One turning vector, and how many steps it has turned:
The counts run from 0 to 379.
[ -2  11  30  24 -16 -13   5  11 -18 -17 -23   7 -30  10  -2  25 -16  15
   4  -8  24 -21  -9 -11 -28  18  38 -12  24  13  52   4  13 -13 -22 -40
 -31  -3  25 -18  56   6 -28  14  16  -1  16   3  31  -7  11  31 -11 -38
  61  30 -13   7  17  39  -4  37  21 -33   1 -13  -8]	260
[ -7 -20 -14  30   1  -4   2  -2 -31 -24 -48  17 -54  -5  -7  44  -1 -16
 -17  28  35 -16   5 -13 -24  35  36   9  -2  -3  33  -4  46  18  31   1
 -33   1  32  15  22 -17  22   6  46 -14  -5  14 -20   6 -16  -3 -41   3
  -9   8  18  22  13  13 -28  31   0   5  10   8  27]	50
[-12 -33 -13 -19 -23 -19  -4 -22  -8 -25  -7  -5 -24  -2  14  32 -49  -8
  33  25  15  19  11  17   7 -36 -21   0 -31  10  14  25 -12  -7  44 -27
  36  41 -15 -21 -43  25  39  13   0  40  -8  26 -26  23 -14 -18  32  21
 -35  24   9   7 -29   7  21  29 -34   8  -1  11  -1]	371
[-19 -36 -13 -14 -18  -2 -20   9  -4 -36 -35   1 -55  30  25  51 -23  -5
  -9  54   0  34   2  -7 -21  -4 -13   1 -13 -18  27   4   5 -11  26 -22
  -3  37  11   1 -18 -22   6   2  25  36 -37   8   2 -25   7  14   9   5
 -52  -9 -13  -6 -17  21  13  38  -4  -3  44  -8  13]	70
[ 40 -23 -10 -40   1 -19  10  18  20  17  17 -46  38   6  24 -28 -19  14
  -2  29 -55 -24  -3  34  14 -36 -26 -13   5  12  -8  42 -21  -1 -11 -16
 -11  22  -7 -34  19  12 -32 -10 -30  -8 -10 -12  -2  23  12  26  28 -16
  10 -32  -3   7 -51  -7  36   3 -24  -6 -18  -1  -8]	294
[-13  13   7  -7  -7  45   2 -25 -19   3  -7  16 -11   8 -11  16  39  15
 -24  19 -12  29 -24 -46  -6  42   2  30  -8 -35 -35 -48   0  12   0  18
  28  -2  -5  25 -24 -41  -3  11  54  -9  15 -24  -6 -51  13  -4 -20  38
 -47 -14 -14  23  17 -10 -18   1   7  -6  13   5 -18]	139
[ 51  -3  12  29   4  -6  15  -1   2  17   1 -17  -3 -26  -2   2 -21  -7
   0  40   4 -57  17   9  -5  -4  22  14 -19 -14  -4   1  10  16  38  12
 -20  -4 -11  -3  46   3  31 -15 -19 -27  29 -18 -36  46 -27  30  -2  -3
  16   9  19  45  -6  13 -42 -21 -15  55 -30  16  34]	323
[-21  -9 -49 -20 -18  -2 -17  -4 -18  -8  -3  16   0 -18  18  -6  11   1
  -4   4 -24   6  -7  40   7   1  -4 -28  -2  23  -5  30 -16  22   8 -33
  14   0 -30  -8 -19  12  16  35  23  45 -50  16   6 -17 -19 -34   7  42
 -51 -37   3 -16  10   8  34  47 -12 -50  32   4   1]	88
[  3  42  31  52 -17 -18  -8  30  -1  -3   5   4   4 -20  -9  -9  -5 -21
  27 -24   9 -17  11   6  29 -23  21 -17  17  20  30 -21  17 -11 -29 -10
 -22 -46  21 -11  12 -28 -13 -12 -48  21 -13 -27   9  -3  24  17   1 -38
  72 -12  14 -32  29   5 -22  -7   3  29   1 -16  28]	246
[  4 -43   8 -11 -14 -14   1 -14  -9 -13 -32 -12 -19 -13  35  35 -24   5
  25  40   1  35 -19  -9 -10 -21 -27  24 -39  -6  21  40  -9   6  58 -18
  29  52 -18 -16 -35   0  13  29   8   9   7  25 -19  19  14 -13  10  15
 -28  15  15  29 -34   1  11  37 -28  13   4   0  -6]	362
[ 16  30  12  31   2 -11  -8  13 -17  -5 -45  -9 -21   1   5  23  -5  22
   5  -3  25 -20 -27   0 -46   7  36 -30  18  21  15  24  -6  -1 -17 -23
 -37   9  21  -4  37 -24 -48  16   0  -5   3  25  30 -24  44   7  -4 -20
  38   7   0  14  15  24  21  26  26 -49  10 -48 -28]	268
[-15  16  24  17  15  -3  -5 -15  20  27   9  20  20  -8   2 -42  18   9
  14 -74  42  22  -8  -6 -18   4  -7   3   0   8   5  16 -25 -14   8  17
   1   8 -37   6  -6  48  24   5 -21 -26  29  37  39  20 -11 -27   6 -17
  24  54 -12 -22  22   4   5 -35  41  -4  -3 -26 -10]	184
[ -2  32 -48   4  12  14 -28  -3   3  10  22  12   4 -11 -15 -26  16 -11
 -19  -5  16 -25  30  49 -15   4  19 -38   3  -3 -53 -13 -25  12  24  17
 -16 -20 -40  22   2  18  50  -7  -8  27 -30  -6   0  -3 -39 -30  18  48
 -49 -23  -4  -3  28  13  -4 -37  16  -7  22  -2  15]	107
[  0  24   9   7  26   4  17  12 -11  17  28  -8  44   3 -14 -28  44  -3
  -1 -31 -32  15 -17 -24  43 -15 -15   1  37  18  -9  -4  34  22 -29  22
  17  -3   0 -22 -31 -21 -36 -16 -22 -35   9 -22   3  -5  27 -13 -45 -22
  41 -27  14 -11  -9 -33   0 -11 -35  29 -25  -9  -2]	225
[ 15 -53 -18 -49  16 -24  27 -11  -4  -7 -16 -22   3  14   8  31 -33  24
   4  16 -11  -9  -2   3 -17  -7 -13   7  -4  14   0  45   0   4   1 -16
   8  44  28 -15   2  16 -26   2  17 -31  16  40 -15  23   5  -7   7  -4
 -11  18  12  40 -56  -8  47  31 -23 -31 -31  16 -39]	1
[ 13   8  46  37 -10 -24   1  31  17   5 -12  -1  -3  -8   9 -14  -8  -8
   9 -22   7  -6 -11  -7   3   1  19  -4   8   6  58  12  14 -16 -20 -21
 -35 -23  14 -23  47   4 -23   4 -22   1  -3  -7  29  15   7  36  -1 -59
  78  15   5 -31  23  17 -22   8  21  12   5 -12  33]	254
[ 25   2  35  25  -2 -17   2  24  12  16 -28  -7  -4  -7  18  -8   5  10
  -5 -10   6  -6 -34 -12 -26   9  20  -5   9   7  48  47  -1  -6  -2 -15
 -46   7  -4 -21  50   1 -36   6  -6 -25   0  19  42   8  27  26  -8 -52
  60  17   1  -8  13  17  -6  13  29  -8   2 -36   6]	264
[ 39  22   5  21  15  -8 -16  28   1   6 -37 -33  -1   5  18   4   5  19
  -1  16   3  -9 -32   8 -36 -22  10 -28   8  16  -9  41 -26  -8  -2   3
 -40  30  -4 -15  17 -27 -55  -4 -25 -10  -8  22  33  -6  61  10  15 -22
  19 -11   0  18 -21   3  33   1  17 -21  16 -64 -25]	276
[-10  12  39  29 -19 -17  12  17  -9 -13   8   9 -27   9 -11  14 -26  -5
  18 -17  26 -18   8 -14  10   3  28  -1  28   9  56 -23  28 -19 -22 -39
 -15 -18  19 -27  40   5  -2   1  -7  17  11 -18  15   2  -6  45  -4 -43
  73  31  -9  -9  11  39 -31  27   2  11  -9   7  19]	251
[ 23 -17  -2   8 -17   1   2  -5  -9 -11 -61  -4 -16 -32  25  43  -7   4
   7  46 -10   1 -27  -5 -15  11   7  24 -60 -11  16  22  -3  10   6  13
 -30 -15  45  44   3 -58 -33  16  24 -13  -4  25 -34  -2  32   1   7   0
 -17 -21  45   7  19 -27   6  25  17 -22   4   1  -4]	347
[  7  -2 -19  -9  10   6 -12  -4  40  23  27   3   8   2   1 -44   8  -9
 -42   1   0 -12  33  27  -7  12   3   3  -3 -33 -25 -18 -12  -3  24  24
 -23 -14 -36  23  33  34  56 -23   0  -4 -19 -14   1  22 -52   9  15  11
 -40  -5 -14 -16  13   9 -27 -56  30  22  13  12  37]	114
[ -2  -2  33  -5  -6  35  11 -14  10  20  -1  13   5   7  15  -5  36  11
 -17  20 -40  57 -28 -55  10  19 -27  51 -17 -44  -9 -28  -5   3  33  25
  36  15 -32   6 -30 -21  11   7  25 -23  20 -27   2 -20  16   6 -20   6
 -26  -7  -9  -1   1 -13 -36  -8   2  41  11  -4   4]	143
[ -8 -32 -21  -5   5 -26  13  -1 -13 -22  16  -1 -17   3 -20  16 -40 -30
   2  22  14 -41  47  16  26  -6  12   0   4   4  22 -11  47  11   7  -9
  -4 -12  28  -6   9  15  35 -16  -4   3  -5 -15 -54  45 -45   3 -14   1
   7   2  19  17 -17   7 -18   5 -38  27 -26  49  43]	31
[-13  -8 -30  -7   5   4  -4 -11  -3  16  32   9  -1  -1   9 -33  -2   0
 -24 -11   5 -13  21  34  -8   3   1 -17  16  -1 -16   8 -13  15  55 -10
  15  18 -68 -22  -1  59  67   7   5  18 -11   0  10  20 -67 -16   4  36
 -43   8 -16  10  -4  33 -16 -11  -8  12   5   9  21]	102
[ 40  25   0  34  -2   2   1  -1  -8  -4 -18 -19  -9 -37 -13  15 -21 -15
  11  39  23 -61  20  26 -10  -8  38  -7 -31  -9 -21 -20   0  13   6  22
 -36 -37  29  40  33 -40  14 -16 -16  -4   5 -16 -44  16   1  18  12  12
   3 -21  39  33  21  -8 -30 -27   5  25 -21   2  16]	327
[ 14 -26  -8  32   9 -13   2  12  -2 -11 -42  10 -15 -36   8   8  11 -34
 -18  14   9 -25   2  -1   3  23  20   8 -20   1  38  23  40  32  19  32
 -60 -27  23  27  27 -11  13  -4   6 -28 -26   8 -23  27 -16  -5 -36  -8
   5 -20  50 -11  30 -16 -35  -1   8  20   4  10  61]	45
[ -1 -26 -11 -31   6  24  14  -9  26  17  23   8  -7  24  -5 -26   7  10
 -56  12 -13  -4  27  -9  -4  41   4  27  -6 -52 -16 -34  -3  -3  10  18
  -8 -11  -8  29  38  27  33 -13  38 -21   2 -21  -2   2 -49  25   3  12
 -47   8 -27   4  10   6 -34 -35  37   7   6  33  23]	122
[ -9   9  -5 -30  32  -3  12   5   3   6  20  -7  42  17 -19 -24  40   8
 -11 -34 -34  16  -8 -17  32   2 -24   1  31   9 -24  -6  18   6 -60  31
  -2 -11  36   4 -19 -20 -55 -24  -6 -42  -1  -8  14 -20  26 -14 -36 -22
  21 -20   4 -21 -11 -50  25 -20 -11  -7 -16  -9 -24]	216
[ 16 -39 -24 -25  27 -23  24  -6 -14   4   5 -37  13   3   3   7 -24   3
   6  22 -10 -14  10   9   6 -31 -20   0   5  22 -10  41  15  24  26   0
  21  48  -4 -34 -19  17   0  -9 -11 -28  13  19 -31  39 -12 -20 -17  13
 -10  10  19  44 -64 -12  27  10 -61  18 -38  12 -14]	12
[-21 -28 -35 -25 -15  -2  -1 -10 -14   3  17  16  -4  -4  15 -12  -1  10
 -15   4 -15   6  -3  27   6   9 -10 -10  11  13  13  33 -12  21  37 -35
  24  28 -55 -38 -15  47  37  36  35  35 -25   7  10   6 -38 -24  -3  44
 -45  -9 -10   0 -11  25  14  41 -26 -27  22  21  10]	91
[  5  16 -32   7   9   6 -21  -2  21  23  31   6  17 -17   4 -48  16  -9
 -24  -8   6 -13  22  44  -7  -6   5 -22   5  -5 -30  14 -23  17  41  22
 -15  -3 -61   6   3  35  50  -6 -23  12 -31  -5   4  18 -46 -26  16  37
 -45 -21  -5 -11  18   4 -12 -37  13  11  21 -10  32]	105
[ 45  -5 -18 -10  -1 -15  18   8  -2  25  23 -29  57 -34  15 -36  -2   2
   3  13 -52 -58  -1  43  28 -18   4 -19   5  27 -17  46  -5  26  -6  -9
  -9 -18 -14 -19  22   7 -10   6 -18 -16  -3 -13 -18  33 -10  -3   7   5
  19 -49  29  19 -16 -17  10   3 -37  -7 -27  18  -5]	305
[-29   9  25   8   4  -1   6 -25   8  18  16  24   2  -1  -6 -18   1  19
  19 -72  41  21   2 -11 -18  16   1  13  -2   6  15   3 -23 -17  15  -2
  17  11 -34  -9  -3  62  25  17   4 -13  39  36  45  11 -23 -22   5 -15
  23  70 -21  -8  18  20  -3 -12  27 -12 -14  -9 -19]	182
